Named moves, each a turn or a mirror, and the order they were made in; the first pair answered
Fikan (before -> after):
-.05; .44; .11; .27; .03; -.28; -.15; .05; -.04; .19; .05; -.02; .04; -.19; .24 -> -.05; .21; .19; -.04; .07; -.46; -.13; .04; -.04; -.16; -.08; .02; -.24; -.30; -.18
.02; .00; .02; -.02; .01; -.12; -.13; -.07; .13; .10; -.01; -.12; -.12; -.13; -.08 -> .00; .03; .05; .06; -.02; -.12; -.15; -.08; .04; .20; -.07; -.12; -.08; -.08; .02
.11; .58; .09; .40; .00; -.07; .17; .14; -.02; .36; .15; .15; .20; -.07; .54 -> .19; .10; .23; -.28; -.01; -.49; .14; .15; .02; -.30; .17; .28; -.32; -.35; -.33
-.09; -.46; .04; -.25; -.05; -.03; -.18; -.04; .13; -.29; -.17; -.52; -.06; -.02; -.24 -> -.13; -.14; .02; .18; -.05; .29; -.21; -.09; .12; .17; -.18; -.59; .27; .22; .35
Rul (before -> after):
-.03; .14; -.03; -.16; .18; -.03; .28; .10; -.02; .02; .08; .27; .29; -.07; .17 -> -.02; -.02; -.04; -.31; .21; -.03; .26; .12; -.04; .00; .14; .24; .29; -.16; .08
-.05; .09; -.03; .05; .01; -.04; .09; .07; -.02; -.03; .10; .06; .13; .01; .13 -> -.02; -.04; -.05; -.07; .02; -.05; .07; .01; -.01; -.11; .09; .06; .08; -.02; -.05
-.10; -.11; .07; -.19; -.07; -.15; .18; .24; -.16; -.08; .00; .23; -.13; -.13; -.07 -> -.03; .21; .16; .05; -.11; -.08; .13; .24; -.09; .20; .05; .21; -.06; -.15; .16
lik (before -> after):
-.11; -.03; -.26; -.15; .29; .21; .10; .12; .12; -.16; -.09; -.02; .21; .03; .21 -> .03; .30; .08; .07; .12; .13; -.01; .17; .25; .11; .11; -.08; -.07; .01; .26
-.12; .20; .09; .16; -.12; -.21; -.08; .14; .07; .06; .25; .22; .18; -.07; -.09 -> -.13; -.25; .11; .17; -.09; -.09; -.09; .02; .11; -.17; .21; -.14; -.01; .14; -.30
.02; -.33; .15; .13; -.21; .01; -.37; -.21; .15; .00; .02; -.42; -.41; .12; -.30 -> -.07; -.25; -.40; -.33; .25; -.06; .10; -.07; -.20; -.11; -.22; .21; .52; -.16; .07
-.08; -.03; .00; .02; .12; -.18; .01; .13; .19; -.11; -.01; .30; .09; .16; -.16 -> .01; -.01; .07; .07; .06; -.17; -.04; .14; .20; -.07; .05; .25; -.07; .17; -.19
Then:
Between the rows of a pair lie 2 to 3 moves.
-.04; -.28; .00; -.08; -.02; -.06; -.12; -.04; -.20; -.30; .00; -.30; -.26; .04; -.48 -> -.21; .01; -.24; .32; .15; .32; -.10; -.07; -.29; .14; -.09; -.31; .30; .10; .23 | Fikan lik
.06; -.22; .10; -.33; -.04; -.33; .07; .05; .10; -.33; -.07; .19; -.37; -.17; -.42 -> .00; .43; -.09; .20; .09; .03; .11; .06; .00; .33; -.11; .40; .26; -.04; .52 | lik Fikan
.06; .06; -.22; .01; .27; .25; -.02; -.05; .14; -.21; -.21; -.08; .30; -.04; .19 -> .18; .04; .05; .06; .11; .13; -.16; .00; .28; -.23; -.09; -.29; -.17; -.01; -.13 | Fikan lik lik
-.01; .30; .37; .16; -.08; -.08; -.09; .14; .15; .26; -.04; .12; -.18; -.09; .07 -> -.11; .04; .18; .28; -.02; .24; -.12; -.02; .14; .24; -.20; -.19; -.02; .12; .20 | lik Rul
-.05; -.11; -.23; .34; .13; .21; .13; -.06; -.02; .32; -.09; -.10; .41; .16; .44 -> .08; -.48; .05; -.09; -.08; -.26; .01; -.05; .04; -.22; .06; -.18; -.36; -.01; -.51 | lik Fikan
-.02; -.35; .04; -.01; -.01; .07; -.11; -.18; .06; -.20; -.04; -.20; -.20; .02; -.23 -> -.09; -.04; -.17; .16; .23; .24; -.01; -.11; -.08; .08; -.10; -.04; .34; .08; .33 | Fikan lik
-.06; -.37; -.09; .08; -.11; .23; -.05; -.17; .12; -.07; -.17; -.38; -.09; .21; -.13 -> .14; .06; .31; .09; -.18; -.10; -.09; .05; .24; -.03; .12; -.13; -.48; -.09; -.25 | lik lik Fikan
-.05; -.13; -.17; -.24; .04; -.33; .25; .02; -.03; -.28; .14; .12; .06; -.25; -.32 -> .04; .05; .10; .48; -.16; .04; -.02; -.05; .22; .29; .11; -.37; -.11; .11; .12 | Fikan lik
-.19; -.03; .28; -.09; -.01; -.14; -.20; -.12; .03; -.15; .01; .06; -.31; .04; -.34 -> -.15; .00; .24; .18; -.06; .09; -.34; -.15; .12; .00; -.08; -.17; -.30; .20; -.15 | lik Rul lik
.10; .43; .12; -.10; .09; -.31; .01; .16; -.29; .20; .10; .40; .02; -.29; .20 -> -.07; .28; -.13; .03; .13; .06; .09; .00; -.31; .27; -.02; .14; .40; -.08; .54 | lik lik Rul
-.01; .04; .05; .19; -.08; -.01; -.16; -.17; .01; -.02; -.08; -.28; -.17; .14; .08 -> .03; .11; .07; -.09; -.03; -.28; -.03; -.07; -.02; -.23; -.03; .04; -.18; -.10; -.20 | lik lik Fikan
